Each path below is one point turned by a fixed rotation once a step. After each direction that follows a path, write how fast that rotation turns it, in degrees a step (0 if it stays still).
Each turn is a multiple of 5 degrees from 10 to 175, or 0.
Each row of a path follows its step; steps can be skipped.
Path 1:
step 0: [ 17   8 -19  -3  -4 -20  -9  20 -11  36 -30   6 -23   8  -8  38   4  -4
 -11  11  31   6 -21 -29  -6 -20  22 -20  38   6  21   3  23  20   9   1
  16  18 -10  -7  13 -13 -13  35   4   8   7 -23  22   5   7]
step 2: [ 37 -28 -18  -3 -17   2 -21  40  -7  42 -22   2  -5 -27  16   6   8  11
  20   6  23  11   3 -16  26  17 -10  -2   0  -7 -19 -12   7  23  29  -1
  -6  12 -20 -36 -15  17  -5  18 -16 -25 -15  -6 -11   8   4]
step 9: [ -6 -19 -23  23   0 -22 -14  23 -10  23  -1 -24 -31 -20  14  19   0  -8
   8  33  -9  45  13 -15  -9 -12 -13   8 -11 -13  17 -12 -14   4   3  33
 -27  -2  20  -5  46  12  -8  10   3  -1 -13 -13 -15  11 -12]
step 10: [ 17 -11   1  26   6   4  14  12 -28  27  -4   0 -22   3 -22  38  23  -5
 -11 -13  13  27 -20   3  14 -41  -5 -10 -29 -21  13 -23  12  27  16  21
  18 -15  21 -19 -18  -9 -10  17 -20 -16   0 -15  11  -8  -1]
step 12: [  0 -27  -8 -23 -10 -36  -1  15   6  34 -32   5 -17  -8  -6  50 -19   8
  14 -11 -14   7  -4   9  13 -12 -16  18 -11 -17  24  -8 -14  21   4 -11
  25  11   3 -27  13  31  13  27  -7  15   1 -19 -18   7  15]
step 26: [ -3   6 -21  11  35  32 -19  24  -2   0  10  11 -18 -26  12  36  -3   6
   6  -1  12  32  12 -17   3 -11  23  13   1 -19  -4   5  11  31  -9  45
 -18  23   9   8 -20  -8  -8 -11  10  46 -12  -1   2   8   3]
step 28: [  5  14   3  31  18 -36 -35   3  -8  31   1 -11 -21 -20 -17   8  16 -51
  16   3  19  14  20  -5  -3  -5   6 -28 -14 -23   3   2  11  16  -6  14
   5  22 -17  -8   8  23  20   6  10  30 -24 -19   3   6  -8]
step 30: [ 17   8 -32  20  22 -17  -9  27  19  25 -20   3 -17 -14  13  20  29   5
   7  25  29   2   3 -10   0 -34 -13 -19 -32 -10   9  -1  15  26  35  -5
   8   9  43   2  -6 -10 -11  -8  -7  13   5  -2 -20  -8 -14]
step 32: [ 11  -7 -38  10 -12 -23 -13  21  21  13  -7  -3 -22  16  -2  42  -6   4
  15  12  21 -11  31 -34 -11 -11  26  19   9 -21  18 -26  16  12   7  -4
   5  15 -18 -18   3   9 -11  31  -9  25   1 -22  12  -9  18]
Directions:
[-3 12 -7 -2 -5 -1 10  0 -8  4 -1  3  1  4  0  1  2  8  0  1 -7 10  4  0
 -1 -2 -6 -9  6 -4 -6  3 -1  1  0 -6  9  1  1  2 10  0  1 -2  2  4 -1 -4
 -8 -3 -5] : 120
[  0  -4  -2   0   2  -3   5 -10 -18   3   6  -2  -4  -1   4  -3   2   0
  -8   1   0  -5  12  -8   4   2  -1  -1  -5   5  -2  -8  -7   4  -3   1
  -7  -2  -2  -7  -3  -4   1   1   0   7   0  -1   0  -1   0] : 60
[ 11  -1   3   0   3   7   2   2   2  -2  -1   2   8   1   9  -4   4   5
  -1  -3  -4   4  -5   0  14  -4   8  -2 -10  -3   1  -5  -1  -4   4  -5
   4   4  -5   0  -5  -5  -6  -3   4   7  -4  -6   0   0  -7] : 90
[  5   0  -2  -4 -13  -5   3   7   2   1  -2   1   5   2  -8   4   3  -5
  -4   3  -1 -13   1  -4   2   3  -1   3  -1  11  -8   2   2  -4   1  -3
   1  10   1   5  -1  -7  -7   9   6   1   2   1  -3  -3   2] : 20
[-4 -2 -1 -4  1 -1  3  7 -2  0  0 -1 -1  6 -5  4  5 -8  8  2 -3 -1  2 -3
 10  3  1  5  6 -1 -1 -7 -3 -7  2 -4 -8  1 -7  1 -1 18  5 -5 -2  1 -4  0
 -3  5 -8] : 110
[ -4  -4  -4  -6  13   2   0  -1  -3  -9  -2   4   3   2   1  10  -3   6
  -2  -3  -1   2   2   0  -6  -1   1   0   8   4   8   0   2  -2  -3 -10
   2  11  -2  -5  -6   5  -4   5   9   6   1   4   2   0   8] : 55
Path 2:
step 3: [ -5  28  -2 -16 -20 -16  28 -14 -21  10 -18 -12 -31   4   4 -37 -29   1
  -5   5 -21 -37  28   4   2   0 -21 -38  -5  17 -13   7   4  20  14 -13
 -18  -5  28 -17  21   8   6  -7  -4  -1  -1   7   8   5  12]
step 6: [ -4  17 -11   4  -3 -11  14  16  -2  19  17  25  16  13 -22  40 -27 -15
 -18 -13   3  10  10  15  15  38 -10  -6  -4  28 -37   3  -2   0 -15 -15
  -4  -9   1 -25  -3  12   5  16 -12  38 -12 -11  14 -19  25]
step 7: [-22 -20  23 -10  -6 -11   2 -16 -12 -10   7   5   5   4 -14  14  15  20
  12   3   1 -22   7  15 -11 -28   6   8  10 -10  25 -48  -8 -19  -4  10
 -25   6   1  12  -1 -29 -26 -27   9 -55  -1   0   1  -8 -12]
step 11: [-19  16   9 -21  15 -13  18 -35 -40  -2   8  11  17  -9 -29 -10 -24 -25
 -22  -2 -14  -3   5 -20  37  -9 -17 -24 -18  21  -3  21   3   0  20  16
  -1  14  -1   2  -2  26   4   5 -14   3  17  -9  24 -15 -17]
step 13: [ 24  -4   2   6 -29   1  -4 -20  14   1  21 -19 -19 -10   6 -15  38  -1
  -5 -19  -4 -19  10 -21  -2 -10 -11   2 -12 -17  -5 -18  24  12  34   9
   5 -21  24  -2  16  22 -14  32 -14  25 -18   6 -31  12 -29]
step 17: [  6  -1  -3 -14   9  20 -27   5  -4  32  -5   4  14  16 -21  -6   4  24
   9  25  29   3 -31 -12   1  -1 -30  -1   4  -2  32 -34  -4  30 -11  12
   0  -2 -14   8  -2  -9  -3  -9  18  17  16 -10 -25 -42  21]
step 22: [  0   7   8 -29  -8   9  -4  16 -21   7  -8   1 -17  23  -2  19  14   2
  13  46 -12  10  -1  21   0  14  -3   6 -28  13  12   6  -7 -10   2 -27
  33   7   5 -36 -14   7   2   9  13   4  11  18   3 -35  47]
step 23: [-15 -16 -26  10  -6 -14 -20  -2  14 -35  18  -4  13  -4 -24  10  13 -11
   1 -37  22  13  31  -6  17 -33 -30  19  36  12 -15 -11  -5 -15   3  15
 -12  -3  12  14  -3  16  -4 -29   6  -8 -23 -15  -4   6  -8]
step 31: [ 18   1 -12  10  -4 -11  10  49  22 -23   6   3  23  -6   6   5  -6  -2
   1 -20  20  20   1 -42   9  16   4  46  11  -4 -20 -13  -9 -25 -17  16
   7 -13  10 -19  -2  -6  18  -5 -16  -4 -17  -3  13   9 -32]
Directions:
[  2  -2  -1   8  -4   1   3   5   1  -1   3  -5   6 -10  -5 -10   0  -1
  -8  -1   7   6  -3   0  -1   3  -9   6  -7   5  -4   0  -3   4   2   4
  -4   6   3   7  -2  -8 -10  -2   1   3  -7   4   2  -8   0] : 175
[ 0 12 -4  8 -2  2  0 -5  5  0 -4 -1  3  6 -3  1 -3 10  1 10  5 -1  7  5
 -5  5 -2  0 11 -1 -2  6  5  7  3 -3 -6  4  3  8 -3 -1  7 -9  4  2 -1  1
 -2  4 -1] : 160
[  5  -5  -7  -9   6  -8   2  10   2   4   4  -6  11   0  -4   2   5   5
  -3   2   3  -7  -1   0  -3   3  -1   3   8   7   5   1  -3   3  -7  -2
   3  -3  -2   1  -1   4  -1  -1   7 -11  -3  -8   1   0   3] : 135
[ -5   0   4  -2  -4   4   0  -5   2  -1  -5   4   7 -10   4  -4   5  -3
   8  -7  -2   1   4  10  -1  11  -6  -2   2   1  -2 -11   5   3   1   4
   1  -3   5   2   7   7   0  -2   1  -3   0  -9  -6  -3   8] : 110
[ -2   5   1   4   0  -1  -3   3   0   4  10  -1   3   2   2   7  -2  -8
   5  -1   1   4  11   1  -1   3  -3  12  -7  -4  -2   7 -11  -8   7  -4
   1  -6  -2  -2  -1   5   4  -8   0  -1  -3  -6  -3  -6  -2] : 85
[  1  -3   0   1  -8  -4  -3  -3  -2  -3  -7   5   0   1  -1  -3  -6   4
   9  -7  -3   7  -1  -6   0  -1  -7   6  -1   5   5   5  -3  -3   1  -3
   0  10   2   0  -6   9   2   4   4 -14  -1   5   6   6  -1] : 95
[  3   6   9  -9   1  -4  -4   4   9   0   4   1   2   1   0  -1   1  -2
   4  -9  -2  -1   7  -4  -9  -3   1  -3   1  -2   1  -4  -1   8   8  -4
 -13  -1   2   0   0 -12   3   7  -2  -4  -8   4   0   2   1] : 65
Path 3:
step 3: [  2 -22 -19  -8 -14  12   1 -16  22  16  21   3  -4 -25 -21 -18   8  -4
  -2 -17 -18 -16 -25  -1  -6 -12  -8 -24   9   6  12 -12  13  -5  22 -21
 -11  -7 -13  39 -11   5  16 -23   0 -23 -28 -15 -13   0 -13]
step 17: [-15 -19  24   3   6  19   1   1  13  -3   6  10  17 -20  -2  -4   1  -3
  18 -13 -15  -9 -13  -9  32 -41 -39 -23   7 -14  -2   0  -4   0  -5  23
  -8  17 -18 -13   6  10 -11  14 -15 -28  -4   9 -30  16  -8]
step 18: [ -3 -14  17  23 -11   5  23 -13  21  31  11 -15 -29 -11  30 -12  11 -29
  -1   9  -2 -12  -2 -23  13   0 -15 -19   9 -14  -8  -2  13  -4   5 -19
  -6 -11   8   4 -11   6   7   0 -22 -17 -27   6  32  27 -14]
step 22: [  8   9 -11   2  -3   3 -16   3   8   6   0  21  -6 -26   6  13  -5 -20
  41   5  -3  -5  -3  -5  22 -30   0 -20 -14 -28   9   2  17 -35 -20  21
   4   0 -21  -1  18  -1  22   5 -14 -14 -36 -16 -10   0  -8]
step 23: [-11 -11  16   5 -23 -23  -8  21  24  15 -18  -3 -13 -20   3 -26  16 -21
   1  -9 -10   6  -9 -13   0  12 -10   5 -11 -32  -4  19  16  -1  20 -21
  25  13  -3  22 -15 -30  19   9  -2   8 -24  -2   6  11 -26]
step 24: [ 17 -16  -7  -9   6   2 -27   9   4  27  -7  11   8 -27 -41  12   9  -6
   8  -4  14   2 -26 -10   8 -35 -18  11  -9 -30  -9   0   2   5  -2  -5
   6  -3  -4 -18   6  -9 -27   0  15 -14 -38 -16  -5  13   9]
step 26: [  1 -14  10   1  -3  -2  -2  13  27   9   7 -10  -4 -23 -41   4 -13  12
   1  16 -32  14 -10  20  20 -16 -37   6  14   0 -15   7   2 -19   9   9
  -3   4  10  22  -9 -26  -1 -10   9 -10 -36 -14  21  -5  10]
step 27: [ 14 -13  42  -8   7   2   1  21   4   4 -16  14  -9   8 -16  17  -3 -26
   7  -1  -4 -13  31   4  17 -26 -12   0  -5  -9   2   4  29 -23 -20 -18
  11   5 -30 -13   3 -10  -3  13 -33 -14  -7 -16   9  21   4]
step 31: [  7 -40  15  11  -9  -8  -4  -5   2  25  37  -8 -11  -8  -7   0  11   7
  16   3   3  11 -15 -18  23 -19  -8 -18   8   7  12   8   0 -19   5 -31
 -11   8  16  -3   3 -23   0  -6  -1 -33 -22 -25   7  -9  30]
Directions:
[ -7   1  -2  -7  -2  -1  -2  -4  -1   5   5   4   5   9  -3   1  -1   4
  -2  -4   5   1   6   1 -10   6  -6  -3  -4   4   8  -1  -2  -6   5   1
   8  -6   1   2  -6  -3  -4 -11 -10  -7   2  -5  -4  -4   4] : 10
[  3  -6  -3   3  -1   6  -8  -3   0   2  -3  -6  -3   7   4  -1   3   0
  -1   1   0   1   4  -4   0  -3  -3   4   0   3   9  -7   8   5  -8  -9
  -5 -13  -1  -6   9  -2 -10  -4   2  -2  -3   0   1   5  -6] : 115
[  8   5  -2  -3  -6   7  -2   4  -5   0  -3   4   5  -8  -1   0  -1   6
   0  -8  -3   7   1   6  -2   1   3  13  -7  -7   2  -3   6  -3  -5  -2
   0   3  -6   5 -10  -3  -1  -5  -1   1  -6  -2  10   2   0] : 20
[  6   0  -3  -1   7  -7   7   0  -9   4  -5  -2  -6   4   3   1   2  -4
  -1  -2  -5  -5  10   5   6   2   2  -1  -1 -14   0  -1   4   4  -1  -2
  -1   1  12   1  -3   6  -3  -1 -11   0  -3  -3  -6  -6  -1] : 155
[ -3   3  -4   0   0  -1   2  -2  -2  -1   4   2  -7  -2   2 -10  -6  -7
  -8  -4  -4  -3   0  -6  -4  -9  -2   4  -1   5  -4   8  -2   0  -8  -4
  -1   0   3   4  -4  -2  10 -11  -3   3   7  -3  -1   6 -10] : 145
[ -1 -11   2  -2  -8   0  -5   1   6   5   2 -10  -3  -4  13  -2   0   7
   5   8  -6   0  -2   2  -4   8  -4   1  -1  -4   4   1  -1   6  -2  -2
   4   7  10   4  -1  -1   6  -4  -1   1   7   2   5   3   5] : 140
[ -2   5  -6   6   2  -2 -10   0   0   8  -4   0   4  -4  -2  -6   7  -2
  -4   2   3   8  -1  -7   5   2   2  -3  -1   0  10  -2  -1   5   5   0
  -7  12  -4  -3  -7   1   4  -3  -5  -2  -2   6 -10   5   0] : 55
